In the data rows, 128 means zero.
Every row has a hidden score. How much higher is the second row's score than the first row's in each pair? 20 means about the same, 40 much higher and 0 much lower. The score is a weighted sum of the row's numbers plus the product of two more (or one squared), each taken from its middle value.
[ 97  97  97 214 203  99  99  98  99  98 147 130 157  97 112  96 231 199  99  97 105]
[134 106 178  99  96 106  99 101 189 137 102  99 181  97 105  96  99  97 198  97 139] 7
[207 193  97  99 109 123  99  98 121 137 139  99 105 116  96 134  99 176  99 125  98]
[133 111 119  99 166 113 127  98  99 255  97 132  98 116  96 176  99 138  99  97 183] 24
[152 111  97  99 157  99  99  98  99 108 114  99 208 174  96 158 169 194  99 112 225]
[203 154 101  99  96 129 110 106  99 123  97 236 120  97 124  96  99  97 109 159 108] 32
[ 97 103 108 105  96  99 201 110 112 117  97  99 109  97 114  96 137  97 180 208  98]
[ 97  97  97 140 112 249 156  98  99  98  97  99  98 157  96  96 135 110  99 137 114] 19
[183 199  97  99 144 140  99  98  99 194 111 110  98 102  96 156  99 123  99 232  98]
[ 97  97 169 183 162  99 115  98  99  98 183 161 177 227 172  96 140 193 162  97 120] 17
[ 97  97 165  99  96 189  99 156 115 111  97  99 137  97 177  96 154  97 213 138 137]
[153 108  97  99 165 154 106  98  99 100  97 117  98 160 107  96  99 133  99 106  98] 31
[ 97  97 108 127  96 190 143  98 119  98 190 107 134 106 109 100 186 147  99  97  98]
[ 97 185  97  99 150 139  99 130 206  98 125 127  98 135  96 128  99 111  99 119 192] 31
[ 97 126  97  99 188  99  99 127  99 190 137  99  98 175  96 107  99 109  99 122 101]
[142 110 164 112  96  99 146 131 226  98  97 113 201  97 172  96  99  97 142  97  98] 15
[ 97  97 207 184 123 141 110  98 102  98 196 166 174  97 153  96 255  97 122  97 129]
[153 130  97  99 112 175  99  98  99 118 138 141  98 198  96 139  99 230  99  97 159] 29
[211 156  97  99  96 114 125 109  99 186 125 127  98  97  96 159  99 101  99 143  98]
[ 97  98  97  99 133  99 133  98 105 179  97 192  98 104  96 129  99  97  99  97 141] 18
[116 161  97  99 124  99  99 128 102 122  97  99  98 129  96 177 146 165  99  97  98]
[137 150 255 105 157 131 124 145 244 125  97 161 119  97 209 102  99  97  99 198 157] 9
[117  97  97  99 134  99 136  98  99  98 112 144  98 208  96 114 133 208 125  97 149]
[151  97  97  99 179 188 206 119 157 161  97  99  98 109  96 197  99 110 151  97 110] 24
[143  97 122 230  96  99  99 125 145  98 113 181 150 139  96  96 221  97  99  97  98]
[157 110  97  99  96 152  99  98 168 216 161 121  98 132  96  99  99  97  99 159  98] 11
[ 97 133  97 137  96  99  99 148 111 107  97  99  98  97 153  96  99  97  99  97  98]
[ 97  97  97  99  96  99 123  98  99  98 156  99  98 133  96 173 118  97  99  97  98] 19
[163 178  97  99  96 209  99 255 143 125  97  99 121  97 136 114  99 122  99 195  98]
[ 97 142  97  99 117 124 106 118  99  98  97 161  98 114  96 173  99 163  99  97 156] 24
[ 97  97 182 138  96  99 126 213 148 178  97 147 113  97 178  96  99  97 158 214  98]
[ 97  97 122 157 154 114 181 123 203  98 142 172 135 151 171 116 114 174 151  97 122] 28
[147  97 154 141  96 109 134 195 168 108  97 133  98  97 172  96  99  97 211 135 124]
[135 113  97  99  96  99 136  98  99  98 129  99  98 173  96 142 151 135  99 140  98] 15
[123 134 170 138  96 192 186  98  99  98  97 123 231 178 144  96 144  97 147 112  98]
[137 126  97  99 113 140  99 204  99  98 131  99  98 211  96 153 178 175  99 151 146] 22
[ 97  97 167 149  96 208  99 128 175 108 188  99 172  97 225  96 142  97 226 112  98]
[105 115 147  99  96  99 167 144 192 147  97  99 124 148 178  96 214  97 161 118  98] 29
[136 154 202  99  96 103 120  98  99 226  97 140 147  97 155  96 226  97 134  97 123]
[189  97  97  99 159 164 102 192  99  98 124  99 104  97  96 157 125  97 110 156 167] 15
[110 141 163 215  96  99 140 174  99  98 104 129 171  97 205 120  99 113 146 108  98]
[232  97 160 115  96  99 133 227 215 121  97 102 122  97 112  96 199  97 134 138  98] 21
[179 169 169 158  96  99  99 190  99  98  97  99 112  97 167  96 114 116 200 120  98]
[ 97 191  97  99 144  99  99 215  99 140 107 231  98 200  96 155 129 128  99  97 103] 18
[103 164 146 163  96 100  99 168  99 126  97 112 188  97 160  96 115  97 140 171  98]
[159 190  97  99 167 207  99  98  99 204  97 151  98 163  96 169  99  97  99 194 103] 25
[176 126  98  99 164  99  99  98 126  98 168 135  98 138 182 148 190 183  99 201  98]
[169 171 137 108  96  99  99 109 213 114  97  99  98  97 191  96  99  97 166 123  98] 29
[148  97 102  99 209 197 109  98  99 103 178 124 141 116  96 163  99 125  99 108 111]
[175  97 108  99 133 113  99  98  99 129  97 137  98 148  96 221 122 157 102  97 149] 32
[143 161 219  99  96 107  99 149 114 164  97  99  98  97  96  96  99  97 202  97  98]
[ 97  97 218 154 164  99 102  98 105  98 155 118 234 100 129  96 147  97 125  97  98] 6
[ 97 106 157  99  96  99  99  98  99 157  97  99 106 100 184  96  99  97 118 136  98]
[ 97  97 177 164  96  99  99 113  99  98 130 125 124  97 211  96  99  97 255 121  98] 24
[168 141  97 122  96 133  99 130  99 210 105  99  98 195  96 134  99 167  99 206 208]
[ 97  97  97  99 131 125  99  98 107  98 202  99 132 166 122 115 223 112  99  97 193] 9
[ 97 189  97  99  96  99 123 138  99 136  97 176 102  97  96 183 109  97 111  97 152]
[ 97  97 193 216  96  99  99  98 145 141  97 115 119 180 225  96  99  97 119 168  98] 23
[169 169  97  99  96 150 159  98  99 125 151 241 155  97  96 148 110 100  99 154 170]
[127 204  97  99 125  99 149  98  99 215 111  99  98 164  96 186  99 141  99 133  98] 30
[143  97  97 124  96  99  99 206 184  99  97  99 130 109 129  96 104  97 189 182  98]
[121 213  97 111 137 142  99  98 104 120 152  99  98 125  96 201  99 141  99 126 161] 16
[ 97  97 159 192 154  99 163  98 111  98 164 148 121  97  96  96 209 210 163  97 125]
[141 158 206  99  96  99 125 191  99 102  97 101  98  97  96  96 156  97 119 190  98] 5
[133 129  97  99  96  99 197 102  99 105  97 144 127 149 146  96 122  97 177 149  98]
[151 172  97  99  96  99  99  98 126 133  97  99  98 163  96 174  99 197  99 181 125] 17
[123  97 229  99  96  99 155 235 149 176  97 117  98 109 189 102 120  97 194 166  98]
[ 97 151  97  99 143 165 142 147 132  98 154 177 103 108  96 197 115  97  99  97  98] 16
[ 97 111 185  99  96  99 200 117 123 165  97 161 172 122 186  96 109  97 110 137  98]
[ 97  97 112 220 185 168  99  98 151  98 234 145 159 119 124 137 162 132 146  97 110] 22
[213 163  97  99  96  99  99 146  99  98 109 131  98 110  96 215  99  97  99 177 162]
[142 143 121 114  96  99 143 127  99 111  97  99  98  97 190 126  99  97 178  97  98] 26
[ 97  98  97  99 182 126  99 102  99  98 152  99 109 100  96 105 180 153  99  97 156]
[117 193  97  99 136 160 132  98  99 117 136 142  98  97  96 167 152 164  99 142  98] 21
[ 97 122 202 206  96 134  99  98  99 203 143  99 232  97 118  96 122  97 174  97 120]
[113 156  97  99  96 125  99 136  99 139 153 149  98 105 116 104  99 151 126 103 125] 19
[161 110  97  99 200  99  99  98 123 196 110 161  98 220  96 182  99 145  99 205  98]
[103 133 255 108  96 121  99  98 100 180  97 145 150  97 177  96 179  97 118 127  98] 6
[235 244  97  99 176  99  99 137  99 185 123 115  98 107  96 163  99 170  99 143  98]
[ 97 113 146 200  96  99 195  98 162 162  97 118 154 126 190  96 164  97 144 129  98] 20
[ 97  97 112  99 177  99 141 133 114 115 100  99  98 149 153 189 109 114 103 135 211]
[132 212  97  99 142  99  99 129  99 164 128 171  98  97 141 149  99 132  99 155 100] 24
[ 97 124 190 169  96  99 150  98 128  98 176 148 168  97 195  96 112  97 233 170  98]
[146 112  97  99 121 123 188 104  99  98  97 181 194 104 136 153 108  97 151 149  98] 21
[178 128 108  99 106  99  99  98  99  98  97  99  98 143  96 174 143 148 101  97 104]
[ 97  97  97 139 197  99  99  98 169  98 194 171 147  97  96  96 212 238 150  97 166] 28
[ 97 104  97 108 176 164  99 161  99  98 159 194  98 136  96  96  99 188  99  99 211]
[186 169  97  99 106  99  99 136  99 174  97  99  98 153  96 228 114 238  99 118  98] 24
[139 166 216  99  96  99 137 116 149  98  97  99 112 169 153  96  99  97 149 133 109]
[154 149 162 132  96  99  99 101 255 147  97 140 172  97 131  96  99  97 114 136  98] 24
[ 97 111 194 113  96  99 144 119  99 200  97 155 140  97 112 103 151  97  99 136  98]
[127 114  97 151  96  99 148  98 132 112 134 255  98 103  96 137  99 242  99  97  98] 32
[164 161 175  99  96  99 101 111  99 207  97 103 103  97 185  98  99  97 144 211  98]
[ 97 196 132 162  96  99 170 186 136 163  97 156 202  97 173  96 118  97 201 174  98] 24
[101  97  97  99 130 131  99  98 174 108  97 110 119 163 169 124 156 105  99  97 217]
[ 97  97 101 119 114 140 220 115 125  98  97 150  98  97  96 142 134 103  99  97 150] 21
[102  97  97  99 103 194 103 200 144  98  97  99 122 175  96 106  99 155  99  97  98]
[152  97 105  99 200 255 152  98  99  99 164 142  98 175 154 183 186 126  99  97 133] 20
[ 97 116  97 158  96 226 102  98  99  98  97  99  98 132  96 178 129 165  99 133  98]
[140  97  97  99  96  99  99  98  99 147 134 130 112  97 155 217 245 187 102 131 105] 21
[165 120  97  99 211  99 144 225  99 164  97 172  98 209  96 196 100 113  99 158 241]
[157 138 206 140  96 228 121 103 158 127  97  99  98  97 123  96 121 116 202 102  98] 17
[141  97 148 140  96 109 106 162 128 115  97 107 200 139 158  96 126  97 221  97  98]
[150 174  97  99 176 184 163  98  99  98 124 162  98 143  96 152 166 155  99  97 175] 22
[ 97  97  97  99 214  99  99  98 194  98 181 109 151 180  96 114 140 157  99  97  98]
[ 97 131 159 184  96  99  99  98 131  98  97  99 206  97 121  96 121  97 144 214  98] 20
[ 97 202 190  99  96  99 166 186 139  98  97 180  98  97 188  96 180  97 183 201  98]
[ 97  97 129 142 145  99 255  98 176  98 229 118  98  97 139 137 164 179 125  97 112] 20
[ 97  97 123 179 183 110 120  98 108  98 109  99  98  97 125  96 151 185 101  97 227]
[172 125 171  99  96  99  99 229 148 208  97 126 154 164 145  98  99  97 192 165  98] 13
[ 97  97  97  99 213  99 125 129 200  98 131  99 145 122  96  96 140  97 108  97 175]
[139 184  97  99 163  99 148  98 121 127  97  99 100  97 111 115  99 128  99 162 108] 25
[150 183 122  99  96 128  99  98 216 181  97  99  98  97 143  96 114  97 224 224  98]
[ 97 109  97  99 226  99 148 128  99  98 121 197 137  97  96 108  99 229  99  97 128] 15
[ 97 190 109  99  96  99  99 163 155 181  97  99  98 132 206  96 115  97 185 153  98]
[163 143  97 178  96 190 129 119 102 221  97 182 166  97  96  96  99  97 113 197  98] 20
[ 97 144 148  99  96  99  99 112 136 206  97 127 209  97 164  96  99  97 196 181  98]
[175  97  97  99 159  99 125 107  99 129  97 201  98 135 113 241 158  99  99 143 245] 24
[173 152 155 102  96  99  99 171 255 140  97  99  98 102 145 100 150 109  99 114  98]
[132 165 192 117  96  99  99  98  99  98  97 170  98  97 112 114  99  97 172 173  98] 17
[ 97  97 107 162 123 129  99 114  99  98 180  99 177 144 108 100 133 160 108  97 116]
[208 218 206  99  96  99  99  98 161  98  97 162 169  97 200  96 186  97 140 158  98] 24
[146 203 106  99  96  99 151 106 112 153  97  99 116  97  96  96  99  97  99 221  98]
[189  97  97  99 169 118 160 104 133  98 149  99  98 144 112 202 140 135  99 169 121] 15
[130 181  97  99 104  99  99 198  99 168 125  99  98 255  96 160  99  97  99 170 114]
[118 108 104  99 123 112 210  98 207  98 155 142 123  97 128 124 189 198 120 123  98] 12
[134 114  97  99 101 109  99  98 112 156 105 123  98  97  96 141  99 153  99  97 120]
[110 194  97  99 193 126 126  98 126  98 166 185  98 116  96 188  99 130  99 190  98] 15
[ 97 151 186 101  96  99 127 154 230 114  97  99 229  97 160  96 118  97 185 112  98]
[137 152  97  99  96  99  99  98  99 182 140  99  98 110  96 107 115 152  99 126 122] 28
[143 144  97 117  96 118  99 133 120 196  97 150 150 168 108  96  99  97 106 192  98]
[123 104  97  99 170 251 180  98  99 165  97 182  98 134  96 196 180 129  99  97  98] 16
[140  97 146 112  96  99  99  98  99 104  97  99 109  97 204  96  99  97 133 101  98]
[142 153  97  99 196  99  99  98  99  99 136  99  98 224  96 169  99 171  99  97 255] 23
[ 97  97 120 196 123 179 206  98  99  98 190  99 136  97 114  96 196  97 124  97 118]
[ 97  97  97 106 161  99 152 122 110 130 151  99  98 175  96  96 134 165  99 114 112] 21
[149 173 178 140  96  99  99  98 170 147  97  99 194  97 136  96 110  97 179  97 121]
[174 141  97 123 158 164  99  98  99  98 188 156  98 157 119 140 131 152  99  97 158] 18
[103 136 158  99  96 109  99 210 178 152  97 154  98  97 111 111 187  97 125 142  98]
[188 174  97  99  96  99  99 131  99  98 181 102  98 120  96 157  99 201  99 178 151] 21
[125 102  97  99 141 136  99  99 164 126 129 100  98  97  96 207  99 160 116  97 146]
[ 97  97 156 181  96  99 195 120  99  98 180 141 247 128 126  96 205 133  99  97 205] 13
[139 187  97  99 119 125  99  98  99 131 113  99  98 129  96 121  99 171  99 193 172]
[ 97  97 127 135 153 117  99 124 111  98 171 135 124 118  96 176  99 146  99  97 155] 8
[143 146  97  99 119 107  99  98 114  98 147 176  98  97  96 131  99  97  99  97  98]
[ 97  97  97 110 124  99 129  98 106  98 182 174 126  97  96  96  99 164  99  97  99] 15
[ 97 130 163  99  96  99  99 199 194  98  97  99  98  97 106  96  99  97 105  97  98]
[ 97  97  97 122 187  99 139 144 128 102 156 125  98 121 106  96 172 173  99  97 216] 29
[134 167 185  99  96  99  99 139 149 206  97 119 160  97 115  96 141  97 114 137 152]
[209 198 102  99 123  99 113 156  99  98 108 189  98  97 128  96  99  97  99 134  98] 33
[128 122 149 125  96  99 186 186  99 151  97 101 166  97 197  96 146  97 109 132 132]
[162 166  97  99 196 141  99 102 141 126 158 224  98 203  96 189  99 135  99  97 110] 27
[200  98 169 126  96 120 103 180  99 116  97  99  98  97 187  96  99  97 126 132  98]
[119 137 112  99  96 133 129  98 113 137 153 106 140 162  96 151  99 170  99 136 193] 16
[105  97 140  99 117  99  99 187  99 194  97  99 116  97 126  96 123  97 143 162  98]
[191  97 121 127  96  99  99 189  99 144  97  99  98  97 183  96  99  97 109 116 188] 26
[ 97  97 154 142  96  99 143 172 151 144  97  99  98  97 181  96 100 116 217 150 191]
[192 116 104  99  96 113 109 224 102 155 132  99 158  97 123  96  99  97  99 133  98] 15
[ 97  97  97 229 159 160  99  98  99  98 213 228 196 106 177  96 117 125 169  97 179]
[102 137  97 134 173 167 163 213  99  98 200  99  98 120 135  96  99 150  99  97 249] 14
[102  97  97 141 156  99  99 160  99  98 158 126  98 125  96 172 132 163  99  97 100]
[ 97 128  97 145 102  99  99  98  99 234  97  99 150 122 135 106 125  97 109 119  98] 31
[ 97  97 117 179 123  99 120 162  99  98 202 147 137 141 106  96 119 173 139  97 108]
[134 125 206 153  96  99 178 199  99 145  97  99  98 114 165  96  99  97 169  97  98] 26
[225 192 129  99  96  99  99 111 121 131 126  99 165  97  99 172  99  97 100 220  98]
[ 97 119 211 173  96  99  99 201 166 157  97 108 118  97 218  96  99  97 169  97 130] 28
[115 214  97  99 165 168  99 193  99 148 109 130  98  97  96  96 157 150  99 135  98]
[162 128  97  99 124 124  99  98  99 132 142 226  98 166  96 165  99 154  99 104 188] 17
[ 97  98  97 105 124 131 106  98  99  98 101 170  98  97  96 143 101 167  99  97 148]
[103 111 127  99 171 125 101  98  99  98 145 184 154  97 138  96  99 123 147  97 130] 16
[164 246  98  99  96 221  99 107  99 198  97  99  98 195  96 162  99 156  99 175 133]
[ 97 113  97 127 196 246  99  98  99 171 161 218  98 188  96 181  99 162  99 245 113] 10
[198 135  97  99 210 138  99 193  99 144  97 105  98 132  96 234 111 197 111 190 165]
[ 97  97 202 180  96  99 108  98  99 173  97 118  98 160 181  96 209  97 146  97 102] 29
[ 97 148 197 126  96  99 183 209  99 123  97 197 159 113 116 137 207  97 210 195  98]
[107 137 100 142  96 169 163 100 138 164  97  99  98  97 192  96 101  97  99 179 144] 27
[134 131  97  99  96 120  99  98  99 109 125  99  98 212  96 159  99 106 105 110 174]
[ 97 133  97  99 143 196 104 136  99 100 100 118  98  97  96 112  99 153  99  97  98] 14
[126  97 134 150  96  99 168 158 226 160  97  99 178 190 125  96 133  97 213 162  98]
[171 136  97  99 119 209  99 115  99 216 135  99  98 141  96 162 108 124  99 159 202] 9
[133  97 145 207  96  99 123  98  99  99  97  99 153  97 144 153 186 104 107 141  98]
[195 170  97  99 129 155 116 206  99 137  97  99  98  97  96 193  99 162  99 133 218] 20
[133 254 117 121  96  99 200 177  99 129  97 119 135 116 226 117  99  97 151  97 156]
[132 101 115  99 171 192 177  98  99  98  97 133  98 203  96 129  99 165  99 113 107] 12
[ 97  97 162 154 162  99 116 160 145  98 208 147 161 110  96 127  99 125 130  97 210]
[100  97 210 214  96 157  99  98 195 108  97  99  98 149 211  96 246  99  99 110  98] 28
[166 158  97 109 157 229  99 107 132  98 104 169 140 172  96 169  99 255  99 121  98]
[184 149 103 120  96  99 193 107 158 159  99 153  98  97  96 126  99 116 170 179 130] 32
[178 186 100  99 119  99 117  98  99 159  97  99  98 124  97 171  99  98  99 219 218]
[129 111  97 105  96 140  99 103  99 101  97 148  98 113  96 202  99  97 131  97  98] 18
[107 221 198 134  96  99  99 175  99 104  97  99 157 148 226  96 165  97 189 182 108]
[ 97 123 199  99 122 113  99  98 112 190  97  99  98  97 228  96  99  97  99 130  98] 23
[ 97  97 120 140 128  99 112  98 135  98 213 146  98  97  96 115 199 132  99  97 151]
[157 170  97  99 111 185 100  98  99 145 151  99  98 168 103 128  99 145  99 150 117] 21
[ 97  97  97  99 143 116  99 240 114  98 145 107  98 239  96 184 208 141  99 108  98]
[140 117  97  99 148 163  99 136 115 206 102 173  98  97  96 162  99 207  99 120 126] 22
[ 97  97 128 214 148  99 171  98 160  98 165 144  98  97 156  96 201 130 209  97 253]
[ 97  97 109 219 209 135 197  98 174  98 193 255 153 100 139  96 182 115 188  97  98] 15
[177 150  97  99 110  99  99 192 198 197 111 238  98 130  96 128  99 189  99 168 124]
[135 121 132 124  96 119  99 113  99 136  97  99  98  97 184  96  99  97 132  97 104] 16
[199 255 102  99 153 105  99 148  99  99  97  99  98 143  96 212  99 126  99 110 142]
[ 97 109 108 200 202 150 222  98 183  98 168  99 183  97 120 121 130 217 129  97 105] 16
[172 173  97  99  96 219  99 161 195 113  97 222  98  97  96 235  99 189  99 144 109]
[109 206 128  99 102  99 130 140 143 103  97  99 110  97 173 103 126  97 134  97  98] 23
[168  97 111 164 111  99  99  98  99  98 193 230 176 135  96 131 145 173  99 122  98]
[ 97 147  99 110 249 171 126 107 132 140 128 104  98  97  96 185  99 160  99  97  98] 18
[180 113  97 126  96 178  99 205 115 246  97  99  98  97 150 129 183  97 169 217 167]
[180 113 116  99 157  99 199 131 128 144  97 207 134  99  96 239 129 166  99 100 116] 19
[129 116  97 104 104 127  99  98  99  98 125 101  98 196  96 215  99 218  99 116 175]
[ 97  97  97 175 100 117 192  98 144 105 202 157 129 199 126 163  99 152 209  97 112] 34
[ 97  97 138 250 108 163 209  98 134  98 145 149 177  97  96  96  99  97  99  97 226]
[ 97 169 200 112  96 181 187  98 109 169  97 128 187  97 151  96  99  97 255 111  98] 13
[148 110  97  99  96  99  99 110  99 169 137 198 140  97  96 175  99 150  99 118 120]
[129 127  99  99 166 156  99  98  99 142 102  99  98 102  96 155 142  97 109 165 208] 20
[ 97  97 148 158 169  99 184  98  99  98 149  99 216 115 160 129 199 204 119  97  98]
[ 97 134 170  99  96  99 225  99 166 132  97  99 195  97 206  96 173 116 203 132  98] 26
[118 116  97 143 143 183  99 205 156 144 162  99  98 122  96 200  99 160  99 143  98]
[172  97 138  99  96  99 143 255  99 169  97 145 112  97 165  96  99  97  99 117  98] 25
[143 118 100  99  96  99 255  98  99 148 115 130  98 196 113 126  99 157  99  97 185]
[111 161 109  99 187 137  99 114 143  98 117 182 156 146  96 215  99  97 113 133 227] 8
[ 97  97 141 198 164 105 143  98 139  98 236 214 226 149 118  96 177  97 154  97  98]
[ 97  97 133 150 118 217  99  98  99  98 210 123  98 123 140  96 175  97  99  97 163] 14
[ 97  97 250 244 139  99  99  98 112  98 240 206 227  97  96  96 255 121 144  97 155]
[114  97 188  99  96  99 222  98 141 212 106  99  98  97 150  96  99  97  99  97  98] 36
[ 97 203  97  99 114 204  99  98  99 123  97  99  98  97  96  96 181 133  99  97 179]
[114 198 126  99  99 117  99 209 167 210  97  99  98  97  96  96  99  97  99 199 145] 12
[ 97 129 255  99  96  99 127 107 102 207  97 105 117  97 235  96  99 107 126  97  98]
[ 97  97 110 183 204 135  99  98  99  98 177 165 191 176  96  96 111 225 144  97  98] 16
[146 190 134 179  96 228  99 114 158 162  97  99 145  97 187  96  99  97 145 116  98]
[141  97 196 172  96  99 199 170 159 184 128  99  98  97 252  96  99  97 158 124  98] 29
[159 147 125 103  96  99  99 210 205 134  97 161 143 100 122  96 137 109 123 211  98]
[139 107  97  99 168 154  99 130  99 123 124  99  98 108  96 209 126 161  99 145 173] 14
[ 97 163 137 119  96 163  99 118 152 209  97  99 148  97 147  96  99  97 152 144 106]
[140 140 154  99 125  99 207  98 147 176 146  99  98  97  96 229  99  97  99 105 127] 31
[123 164  97  99 156 204  99 105 127  98 116 102  98  97  96  96  99 108  99 189 192]
[160 133  97  99 139 204  99 121 125 154  98  99  98 112  96 173  99 116  99  97 130] 13
[194 111  97  99 177 132 122  98 209 207 142  99  98 160  99 153  99 163  99 136  98]
[110  97 111 145 126  99  99  98 121  98 138 176 220 141 121  96 190 137 131  97 144] 10
[182 160  97  99  97 118 126  98  99  98 167  99  98 198 101  96  99 127  99 144 181]
[156 115  97  99 146 195  99  98  99 182 141  99  98 163  96 152 127 183  99 152 103] 15
[183 198  97  99  96  99  99 123  99 130 121  99  98  97  96 194  99 153  99  97 150]
[ 97  97 142 143 184 191  99  98  99  98 213 140 130 145  96 104 224 255  99  97 177] 15
[156 233  97  99 116 207  99  99  99 139 113  99  98 189  96 220 219 201 114  97 157]
[106 164 110 120 188 111  99  98  99 101  98  99  98 194  96 204 149 192  99 182  98] 16
[101 129 101  99 150 188  99  98 119 111  98  99  98 123  96 194  99 100  99 127  98]
[163 172  97 129 118  99 118 174 145  98 166  99  98 115 146 153  99 101 111 128 145] 26
[ 97  97 132 151 188 178 194 108 157  98 212 206 157 173  96 105  99  97  99  97 125]
[135 169  97 106 176 255  99  98  99 181 121  99 162 188  96 176 106 209 106 135 102] 19
[111 140 121 140  96  99 148 121  99  98  97 162 132  97  96  96  99 100  99 152  98]
[108  97 157 138  96  99  99 122  99 143  97  99 238  97 152  96 104 114 151 196  98] 8
[ 97  97 137 194 159  99 134  98  99  98 255 111 103 193  96  96 175 126 120  97 118]
[132  97 196 117  96  99 123 189 198 103  99 110 137  97 144  98  99  97 255  97 141] 20
[103 176  97 189  96 168 159 158  99 230  97 136  98  97 152  96  99 128 100 170 105]
[ 97  97 145 184 104 127 255 100  99  98 235 126 100  97 198  96 233 132 116  97 169] 10
[149 111 108 132  96 234  99 204 189 101  97 158  98  97 201  96 124 124  99 133 168]
[180 164  97 126  96 226 142  98 115  98  97 112  98 123 100 115 201 122  99 169 156] 33
[ 97  97  97 126 151  99 227  98  99  98 168 119 100  97 106  96 160 180  99  97 203]
[126 176 133  99  96 214 125  98  99 141  97 105 251  97 182  96 146  97 102 197  98] 2
[ 97 159 133 164  96  99  99  98  99 126  97  99 118  97  96  96 128  97 155 135 124]
[204 146  97 131  96 104  99 153  99 214 115 121  98 130 156 206 184 191  99 194 111] 18
[190 144  97  99 164  99  99 128  99 146  97  99 173 195  96 183  99  97 108 147  98]
[175 150 124  99 191  99 114 170  99 113 171 207  98 209  96 203  99 174  99 143 185] 14
[132 104 210 158  96 121 156  98  99 117  97 109  98  97 148  96 112  97 182  97 144]
[ 97  97 178 197 162  99  99  98 185  98 163 207 255  97  96  96 211  97  99  97 164] 15
